In the data rows, the value 128 means zero.
Here are some numbered points:
[125  86 168 131 114 158  65 150] 0
[109 152 109  99 145 117 133  98] 1
[143  89 194 154 120 165  71 182] 2
[133 144 107 131 132 113 157 114] 3
[161 106  98 146  89 109 143 105] 4
[163 100 115 153  88 119 120 119] 5
[102 171 138 108 177 134 162 150] 6
[154  97 124 137  89 124  98 115] 7
[128 150 113 137 138 122 175 144] 8
[131 121 130 140 124 135 126 139] 9
[149 160  89 145 124  94 198 118] 10
[138 115 144 133 120 132 119 138] 11
[130 104 170 141 121 151  98 162] 12
[125  77 162 128 111 157  28 123] 13
[105 151 103  98 145 113 130  91] 14
[127 118 158 132 128 149 105 150] 15
[135 127 119 133 118 125 132 122] 16
[108 139 115 103 141 122 116  94] 17
[159 112 112 152  99 117 140 123] 18
[142 140 108 134 121 116 163 123] 19
[ 98 131 173 121 167 155 103 171] 20
[102 161 131 111 166 127 144 135] 21
[136 119 115 122 108 118 130 100] 22
[125 191  94 122 153  97 236 128] 23
[134 108 109 116 108 127  94  85] 24
[137 127 120 138 117 121 136 127] 25
[121 111 139 120 131 143 100 124] 26
[104 133 150 111 149 141 116 148] 27
[ 92 172 130 114 174 119 166 149] 28
[130 113 142 123 132 136  98 132] 29
[145 174 101 145 127  91 224 144] 30
[130 177  91 133 142  93 217 129] 31
[159 109 122 154  97 121 138 124] 32
[114 139 115 101 132 124 109  87] 33
[123  98 196 143 139 165  75 185] 34
[142 114 123 134 110 127 131 130] 35
[132  91 142 124 109 150  53 113] 36
[153 129 101 136 113 109 154 119] 37
[ 97 122 171 118 159 164  93 160] 38
[106 145 105  99 149 126 121  94] 39
New points follow, each followed by the numbers of its two nearest points above, looking only along the 3 directions in which the numbered points spread most, nearest first.
[141 116 129 147 116 123 126 127] 35 25
[115 159 115 118 137 109 166 113] 3 8
[136  61 149 131  90 166  30 126] 13 36
[135 127 108 120 118 120 125  96] 22 16
[146 114 121 140 110 118 126 123] 35 25
[132 123 129 136 122 127 126 141] 9 11
[153  71 136 131  86 140  53 106] 36 7
[120  86 176 130 120 162  65 152] 0 12
[ 97 137 167 125 167 152 123 178] 20 38
[123  87 137 110 111 149  57  98] 36 13
[144  96 160 142 121 150 100 164] 12 15
[143 105 117 126  94 121  99 109] 7 24
[130 130 111 120 127 121 133  98] 22 16
[117 139 142 131 147 137 131 136] 27 9
[130 121 109 124 116 117 120 107] 22 16
[139  97 167 141 124 153  86 161] 12 0
[136 177  91 138 148  91 219 123] 31 23
